Here are some points:
tensor([-37,  -6,  41,  27, -10, -44,  31,  -7,  22, -32, -10,   8, -32,  -1,
         -3,   6,  19,  18,  23,  -4,  -3,  -4])
tensor([ -3,  38, -21, -26,   7,  -4,  -1,  32,  26,   8,  16,  37,   9,   0,
         27,  32, -28,  30, -26,  44,  32,  -9])
tensor([ 13, -11,   8, -10, -10,  16,  34,  12,  23,   6,   0,   8,   9, -30,
         14,  13, -33, -25, -25,   6,  14,   8])
tensor([ 11, -41,  22,  15,   8,   9,  -3, -36, -21, -23,  -9, -38,   3,  31,
        -46, -37,  25, -32,  18, -37, -38,  28])
tensor([-19,  10,  17,  23,  -7, -40,  25,  19,  29, -16,  -5,   7, -27, -14,
         16,  30,   4,  25,  11,  13,   3, -13])
tensor([ 38, -23, -22,   3,  31,  20, -34, -38, -50,   5,  -6, -12,  34,  50,
        -20,  -8,  26, -35,  11, -22, -35,  11])
tensor([-23,  -4,  36,  21, -20, -36,  22,   0,  33, -23, -11,   0, -34,  -7,
         -4,   3,  15,   4,  33,  -2,   3,   3])
tensor([ 22, -32,  17,   9,  16,  13, -15, -29, -44, -16,  -2, -35,   8,  36,
        -35, -41,  22, -32,   4, -32, -38,  36])
tensor([-27,  41,  -5,  -5,   2, -14,  11,  25,  34,   5,   4,  34,  -6, -19,
         29,  31,  -5,  35,   6,  29,  34, -21])
tensor([ 28, -36,   8,   9,  17,  24, -16, -36, -29,  -6,   7, -37,  13,  28,
        -33, -39,  19, -30,   2, -31, -31,  30])
tensor([-49,  11,  10,  20, -18, -31,  34,  -5,  14, -15, -27,  33,  -5, -49,
         -1,   9, -17,  25,  61, -12,  19, -27])
tensor([ 20, -39,  13,  20,  11,  11,  -1, -33, -28, -15,  -3, -45,   1,  29,
        -39, -33,  20, -28,  12, -35, -48,  29])
tensor([  8, -67,  13,  17, -11,  -7,  10, -28, -18,  -7, -16, -26,  16,  37,
        -18, -33,  14, -29,  43, -51, -26,  39])
tensor([ 14, -29,  11,   0,   8,  29,   1, -51, -56, -12, -25, -19,   5,  25,
        -43, -41,  40, -21,  10, -43, -29,  33])
tensor([ -9,  36, -15, -20,  17,   4,   8,  36,  29,  23,  13,  13,  -8, -18,
         14,  32,   2,  26, -30,  38,  42, -64])
tensor([-34,  -6, -38, -26,  14,   6, -25,  18,  11,  22,  15,  -3,  -2, -16,
         35,  46,   5,  23, -24,  26,  13, -37])
tensor([ 22, -44,  16,  17,  12,  14, -12, -40, -26, -16, -10, -42,  -1,  25,
        -40, -43,  23, -28,  12, -38, -37,  34])
tensor([ 18, -49,  17,  12,  15,  11,  -2, -27, -23, -20,  -8, -47,   0,  27,
        -39, -45,  25, -23,  27, -38, -49,  33])
tensor([ 14,   7, -37, -40,  15,  18, -19,  29,  -5,  27,  33,  10,  29,   6,
         20,  11,  -9,  -3, -34,  13,  20, -13])
tensor([ 10, -28,  12,  22,  12,  26, -18, -33, -23, -14,  -2, -36,   3,  22,
        -39, -45,  22, -25,  15, -33, -47,  31])
tensor([ 11, -45,  19,  21,   3,  22,  -4, -19, -31, -15,  -6, -35,   1,  26,
        -35, -30,  25, -26,   3, -43, -45,  38])
tensor([ 19, -43,  14,  15,  10,  10,  -9, -41, -33, -12,  -4, -42,   5,  34,
        -46, -48,  25, -28,  12, -35, -37,  35])
tensor([-29,  45,   2,  -5, -14, -18,   8,  27,  32,   4,   6,  33,  -5, -28,
         27,  36,  -3,  33,   3,  29,  33, -36])
tensor([ 21,  -8, -26,  -7,   6,  20, -28,  -5, -16,  39,   9,  22,  24,  -6,
         31,   9, -16,  -8, -27,  -6,  -2,   4])
tensor([-26,   1,  14,  26,  -2, -27,  22,   9,  14, -27, -36,  -3, -50,  -2,
        -13,   6,   8,  11,  26,   5, -15, -12])
tensor([ 12, -54,  10,   3,   2,  18,   3, -44, -14,  -1, -13, -24,  -3,  34,
        -60, -38,  20, -41,   9, -24, -44,  38])
tensor([-23,  46,   4,  24, -31, -14,  13,  28,  23,   6,   8,  34,  -8, -28,
         35,  26, -33,  36,   5,  27,  32, -16])
12 more points follow, each with its number after it:
tensor([-33,   0,  32,  23,  -7, -30,  29,  -6,  18, -29, -13,   1, -36,  -6,
         -7,   5,   8,  15,  33,  -3,  -4,   1]) 0
tensor([ -4,  29, -17, -14, -11,  -6,   0,  29,  18,  10,   2,  22,   8, -29,
         24,  21, -28,  14,  -7,  24,  26, -17]) 1
tensor([ -1, -13,  18,  24, -21,  -6,  12, -14,  -6, -13, -33, -16,  -8,   3,
        -18, -14,  -3,  -1,  24, -20, -14,  23]) 2
tensor([-12,  -8,  34,  31,   7, -12,  13, -23,  -7, -42,   4, -21, -23,  20,
        -30, -11,  21,  -1,  30, -13, -25,   9]) 3
tensor([ 27,  17, -20, -46,  -1,  51, -39,  15, -16,  46,  21,  23,  45, -10,
         15,  10, -21, -24, -44,  33,   4, -17]) 4
tensor([  1,  35, -26, -39,   3,   6, -21,  19,   8,  16,  26,  42,  24, -11,
         38,  22, -31,  16, -23,  39,  27, -32]) 5
tensor([ 21, -36,  16,   7,  26,  13,   0, -51, -53, -28, -34, -40,  -5,  29,
        -34, -64,   0, -20,   4, -35, -40,  28]) 6
tensor([-12, -27,  22,  50, -11, -22,  27, -21,   7, -33, -23, -13, -26, -10,
        -18, -23,  13,  11,  25,  17, -11,  30]) 7
tensor([-38,  -7,  18,  28, -16, -26,  32,  -5,   6, -30, -19,  -7, -51,  -3,
         -7,   7,   8,   7,  34,  10,   7, -12]) 8
tensor([ 49, -22, -20,  -7,  13,  28, -54, -25, -42,  21,  25,   0,  28,  54,
         -7, -12,   9,  -5, -36,  -8,  12,   9]) 9
tensor([ -5,   8,  12, -17, -23, -28,  30,  10,  15,  35,  -5,  -9, -15, -42,
         -8,  20,  -4,   2,   9,  32,  67, -37]) 10
tensor([-15,  30,  -2,  -2,  -7, -27,   6,  35,  33,   3,  14,  37,  -4, -32,
         24,  31, -14,  32,  -1,  30,  30, -22]) 11
Which of these numbered points is nearest to each point below, ignoring the direction in which the first points spread most? Its number follows each.
tensor([ -7,  25, -16, -22, -12,   2,  -5,  31,  16,  21,   5,  31,   3, -24,
         30,  24, -29,  12,  -8,  30,  24, -22]) > 1
tensor([ -4,   2,  23,  31, -41,   2,  22,  -4,  -8, -17, -39,  -2, -17,   3,
        -19,   3,   0,  -2,  35, -10, -11,  -7]) > 2
tensor([-29,   9,  18,  -1,  14, -45,  20,  25,  33, -20,   3,  21, -15, -13,
         13,  40,  -1,  23,   6,  11,   4, -12]) > 3
tensor([-30,  22,  -2,  -2,   0, -30,  15,  29,  30,   8,   9,  12,  -9, -27,
         26,  31, -12,  35,  13,  17,  23, -15]) > 11
tensor([  4,  12, -14,   2, -30,  23,   4,  40,   8,  20,  -8,  20,  17, -27,
         19,  15, -25,  28,  -7,  22,  19,   6]) > 1
tensor([ 25,  10, -31, -33,  -1,  40, -32,  19,  -5,  36,  29,  22,  23,  16,
         -7,   5, -14, -30, -60,  35,  -7,   1]) > 4
tensor([-28,  34,   2,  -3,  -7, -27,   7,  30,  40,   0,   6,  28, -17, -31,
         22,  32,  -9,  34,   1,  27,  29, -26]) > 11
tensor([  8,  41, -33, -45,   6,   9,   8,  27,  13,   3,  39,  41, -12, -12,
         56,  14, -17,  37, -28,  40,  34, -51]) > 5
tensor([-19,  32,  -3,  -6,  -4, -28,  10,  15,  36,  -6,   1,  28,  -7, -26,
         19,  23, -14,  34,   5,  25,  29, -33]) > 11
tensor([ 10, -39,  15,  19,  11,   9,  -7, -39, -25, -21,  -5, -38,  -1,  28,
        -49, -35,  26, -28,  16, -34, -40,  32]) > 11
tensor([ -8,  35, -21, -22,  -3,  -2,   0,  36,  23,  21,  12,  27,   6, -22,
         26,  27, -21,  13, -14,  28,  29, -22]) > 1
tensor([-20,   3,  16,  15, -39, -10,  23,  10,  13, -10, -15,   0,  -1, -32,
        -17,   4,   9,  10,  22, -24,  -1,  19]) > 2
tensor([ 29, -14, -23, -16,  27,  32, -43,  -8, -24,  14,  12, -14,  26,  19,
        -11, -16,   1, -26, -18, -21, -10,   1]) > 5
tensor([-35,  10,  29,  17,  -4, -33,  22,  -1,  19, -23, -10,   7, -39, -10,
         -1,   4,  11,  19,  29,   2,   4,  -6]) > 0
tensor([ -9,  10,   9,   9, -19, -14,  15,  10,  19,   5, -18,  16,  -3, -25,
         17,  14, -22,  25,   8,   9,  20,  -4]) > 2
tensor([-30,   9,  24,  23,  -7, -36,  28,  -3,  15, -24,  -8,  -1, -38,  -6,
         -7,   6,  15,  21,  32,   1,   0,   1]) > 0
tensor([ 15, -43,  15,  12,  10,   8,  -3, -43, -19, -19,  -8, -37,  -1,  38,
        -44, -41,  28, -27,  14, -37, -44,  29]) > 11
